Here are some points, one per row:
[1.8 -1.9 -0.3 -1.1 1.4 -0.5 0.4 -0.3 0.9 0.6 0.6 0.7 -2.5 -0.2 0.5
 -0.8 0.7 0.2 -0.3 1.3 0.1 -0.5 -0.1 -0.1]
[-0.2 -0.8 0.8 0.6 -0.6 -0.7 -0.6 0.2 1.4 1.1 -0.7 0.5 0.2 0.2 -1.6
 -0.4 1.6 1.1 0.7 -0.8 1.3 2.8 -0.5 0.6]
[0.5 -0.2 1.0 0.4 0.1 0.5 -0.6 2.2 -0.6 1.7 1.2 0.4 1.4 -0.1 1.8
 1.2 -0.6 -1.0 -0.7 1.6 -0.6 -0.3 -0.7 -0.9]
[0.9 0.7 -0.1 1.2 -0.5 0.5 -1.5 0.6 -0.1 0.0 0.8 1.3 1.3 -1.5 -1.5
 -0.9 -0.3 0.4 -0.4 -0.7 0.5 -1.2 0.9 1.0]
[-0.8 1.9 -0.8 -0.5 -0.3 -1.0 -0.3 0.3 0.0 0.8 1.4 0.1 0.6 -0.1 -0.7
 0.3 1.6 0.3 -0.9 1.1 -0.2 0.3 -0.7 -1.7]
[0.3 1.4 2.4 0.9 -0.5 -0.3 0.6 -1.3 -0.3 0.6 -0.2 -0.6 0.3 -1.0 0.9
 -1.4 0.1 0.3 0.4 1.1 0.9 -0.6 -1.3 0.1]
[0.7 0.4 -0.8 -2.0 1.2 -1.2 0.3 -0.1 0.5 -0.7 0.1 -1.8 1.9 1.4 0.3
 -0.4 -0.1 -1.2 -0.8 -0.7 2.3 0.3 -0.6 0.7]
[-2.0 -1.6 0.4 1.0 1.4 -0.2 0.1 -0.2 1.0 0.3 2.7 -3.8 -0.4 -1.5 -1.9
 0.2 -0.4 -0.6 0.7 0.2 -2.6 0.1 -0.8 2.2]
[-1.4 1.4 -0.4 0.4 0.7 -0.7 0.0 0.4 -3.2 0.3 0.7 0.8 -0.5 1.8 1.3
 -0.2 0.7 0.8 1.0 -0.1 -0.8 0.5 0.0 2.2]
[-1.3 -0.9 -1.2 1.5 1.2 0.4 -0.3 -0.5 2.2 -0.8 0.3 1.3 0.9 0.9 1.5
 -1.3 -1.0 0.3 -0.4 -0.2 0.3 -0.8 -1.5 0.2]
[0.1 -0.4 0.1 -0.2 -1.3 -0.3 1.1 -1.1 0.0 -3.2 1.4 0.9 0.9 -0.4 0.0
 0.5 1.7 -0.2 -0.3 -0.5 -1.7 0.1 0.8 -1.2]
[1.1 -0.7 0.9 -1.6 -0.4 -1.7 0.1 -0.6 0.1 -0.3 1.4 0.5 0.1 -0.6 -0.8
 0.4 -0.7 0.1 1.0 -0.2 1.2 -0.1 1.4 0.7]
[-0.6 0.7 -1.0 -0.2 -0.3 -0.8 1.9 1.1 0.6 0.8 -0.2 0.7 0.8 0.1 -0.3
 -0.8 -0.9 1.8 0.9 -0.3 -0.9 0.0 -0.1 -0.8]
[-0.1 0.7 0.4 -0.5 -0.6 1.4 -0.4 0.4 0.7 -0.4 -1.5 -1.0 -0.9 -1.4 2.0
 -0.4 1.6 -0.3 -1.7 -1.5 -0.2 0.8 -0.4 1.0]
[1.6 0.3 -1.0 1.1 0.7 0.4 -1.1 0.5 -0.3 -0.1 1.3 0.3 -1.4 0.2 -0.8
 -0.4 -0.2 -1.9 0.6 -2.6 0.7 0.6 -0.4 -1.3]
[1.4 0.6 -0.8 -1.5 -2.3 -1.7 -3.1 -0.5 -0.1 -1.1 -0.2 -0.8 -0.8 0.2 0.4
 -2.0 -3.5 0.3 0.1 1.4 -3.0 1.5 -1.6 0.7]
[0.5 -0.7 -1.2 0.2 -1.6 1.4 1.1 0.3 0.0 2.0 -0.3 -1.1 0.3 0.7 -0.4
 -0.6 -0.8 -1.1 0.1 1.2 0.3 1.7 1.9 -0.8]
[-2.5 -0.9 -1.9 -0.6 -0.5 1.4 -0.2 0.2 -0.8 -0.8 -0.1 -0.8 -0.5 -1.3 -0.1
 -1.3 -0.3 0.8 0.1 1.2 2.0 -0.6 1.7 -0.7]
[-0.1 0.0 0.5 -0.9 -1.2 1.8 -0.2 -1.3 1.4 1.0 0.2 0.7 0.3 1.3 0.2
 0.7 -0.4 -1.2 0.5 0.2 -0.4 -0.8 1.4 1.5]
[0.2 -0.1 -0.1 0.9 -0.7 -1.8 1.3 1.4 0.4 0.0 -1.8 -0.5 -0.3 -0.3 0.9
 0.0 -0.3 -1.1 1.1 -0.7 -0.9 -1.7 0.7 1.0]
[0.4 -1.6 0.4 -0.3 0.7 -0.4 -0.8 -0.8 -1.7 1.2 -1.8 0.0 1.0 -2.0 -0.3
 0.8 -0.3 1.4 -1.4 -1.6 -0.6 0.3 -0.1 0.1]
[1.1 -0.5 -1.9 0.5 -2.1 0.5 0.8 -0.2 -0.6 0.0 0.0 -1.2 0.4 0.4 -0.1
 1.9 0.5 1.1 -0.9 0.6 -0.1 -1.2 -1.4 0.8]
[-2.4 -0.4 0.0 0.8 -0.5 -0.3 -0.4 -2.0 0.2 0.4 -0.7 1.2 0.1 -0.5 1.3
 0.6 -1.3 -1.3 0.0 -0.9 0.1 0.4 -0.3 -0.4]
[0.9 -1.0 1.0 0.7 0.2 0.7 -0.2 2.1 0.6 -1.9 -0.5 1.3 0.1 0.2 -1.0
 0.2 0.1 0.1 0.4 1.4 0.9 1.8 -0.1 1.7]
[0.7 0.8 0.5 -0.9 1.2 1.1 1.3 -0.9 -0.9 -1.2 0.5 0.2 0.6 -0.9 0.1
 0.7 -0.6 -0.7 1.7 -0.1 0.3 1.8 -0.9 -0.4]
[1.1 0.1 -1.1 -0.1 2.3 -0.4 -1.4 0.0 0.6 0.3 -1.2 -0.6 0.1 -1.3 0.6
 1.2 0.1 -0.2 2.1 0.8 -0.5 -0.5 1.0 -0.9]
[-1.4 -0.5 1.7 -1.5 0.3 0.1 -0.1 2.0 -0.6 0.1 -0.5 0.6 -0.2 0.6 -1.6
 -0.2 -1.3 -0.7 -0.6 -0.2 -0.4 -1.4 -1.0 -0.6]
[-0.1 1.4 0.3 -0.5 0.2 1.0 -0.1 -0.1 0.5 -0.4 -1.8 -0.2 -1.1 0.2 -1.8
 1.9 0.3 0.3 0.3 0.3 0.1 -0.5 -0.9 0.0]
[0.1 0.7 1.3 2.4 0.0 -0.9 1.1 -0.6 0.1 -0.9 0.1 -1.2 -0.6 1.3 0.1
 1.0 -2.1 1.5 -1.4 0.2 0.4 -0.3 0.8 -1.2]
[0.5 1.8 0.0 -1.0 1.1 1.0 0.7 -0.1 1.3 0.8 1.1 0.8 -1.5 -0.2 0.2
 -0.6 -0.2 1.3 -1.4 -0.4 -1.1 0.2 1.1 0.7]
[-0.8 -0.4 0.4 -0.8 -1.4 -1.3 -1.0 0.4 0.4 0.2 1.4 -0.4 -1.3 0.3 1.2
 1.8 0.1 0.4 0.7 -0.9 0.9 -0.4 -1.1 -0.4]
[0.3 -0.4 1.5 0.0 0.8 0.4 -2.3 0.8 0.5 -1.3 0.1 -0.9 0.8 1.5 0.4
 -0.2 1.1 0.7 -0.1 -0.4 -0.4 0.8 1.9 -0.5]
[-0.6 0.0 -0.5 0.1 0.3 -1.5 -0.2 -1.4 -0.7 -0.1 -0.6 0.8 -0.4 0.4 -1.2
 -0.8 1.7 -1.8 -1.7 1.0 -0.4 -0.2 0.2 -0.4]
[0.6 -1.2 0.7 -0.1 -0.4 1.4 0.8 -0.8 -0.7 0.9 -0.1 -0.9 0.2 1.4 0.0
 -1.6 0.4 0.9 1.7 -0.4 -0.9 -1.5 -1.1 -1.0]
Along one direction, these points spread out more than along any other. Take the direction at right angles to it along which they spread out most. Then take the direction at right angles to both along which they spread out most. Go by this last direction. For each point below, how far along it does it lie, from 0 to 99? The average is 50, and the first point in the table lies past the average. One standard deviation of the points above along it is 16.
[1.1 -0.5 -1.9 0.5 -2.1 0.5 0.8 -0.2 -0.6 0.0 0.0 -1.2 0.4 0.4 -0.1
 1.9 0.5 1.1 -0.9 0.6 -0.1 -1.2 -1.4 0.8] 45
[-2.4 -0.4 0.0 0.8 -0.5 -0.3 -0.4 -2.0 0.2 0.4 -0.7 1.2 0.1 -0.5 1.3
 0.6 -1.3 -1.3 0.0 -0.9 0.1 0.4 -0.3 -0.4] 41
[-1.4 1.4 -0.4 0.4 0.7 -0.7 0.0 0.4 -3.2 0.3 0.7 0.8 -0.5 1.8 1.3
 -0.2 0.7 0.8 1.0 -0.1 -0.8 0.5 0.0 2.2] 39
[0.9 0.7 -0.1 1.2 -0.5 0.5 -1.5 0.6 -0.1 0.0 0.8 1.3 1.3 -1.5 -1.5
 -0.9 -0.3 0.4 -0.4 -0.7 0.5 -1.2 0.9 1.0] 49
[0.9 -1.0 1.0 0.7 0.2 0.7 -0.2 2.1 0.6 -1.9 -0.5 1.3 0.1 0.2 -1.0
 0.2 0.1 0.1 0.4 1.4 0.9 1.8 -0.1 1.7] 55
[0.5 1.8 0.0 -1.0 1.1 1.0 0.7 -0.1 1.3 0.8 1.1 0.8 -1.5 -0.2 0.2
 -0.6 -0.2 1.3 -1.4 -0.4 -1.1 0.2 1.1 0.7] 48
[1.6 0.3 -1.0 1.1 0.7 0.4 -1.1 0.5 -0.3 -0.1 1.3 0.3 -1.4 0.2 -0.8
 -0.4 -0.2 -1.9 0.6 -2.6 0.7 0.6 -0.4 -1.3] 52
[-0.8 1.9 -0.8 -0.5 -0.3 -1.0 -0.3 0.3 0.0 0.8 1.4 0.1 0.6 -0.1 -0.7
 0.3 1.6 0.3 -0.9 1.1 -0.2 0.3 -0.7 -1.7] 40
[-1.4 -0.5 1.7 -1.5 0.3 0.1 -0.1 2.0 -0.6 0.1 -0.5 0.6 -0.2 0.6 -1.6
 -0.2 -1.3 -0.7 -0.6 -0.2 -0.4 -1.4 -1.0 -0.6] 51
[-0.6 0.7 -1.0 -0.2 -0.3 -0.8 1.9 1.1 0.6 0.8 -0.2 0.7 0.8 0.1 -0.3
 -0.8 -0.9 1.8 0.9 -0.3 -0.9 0.0 -0.1 -0.8] 40
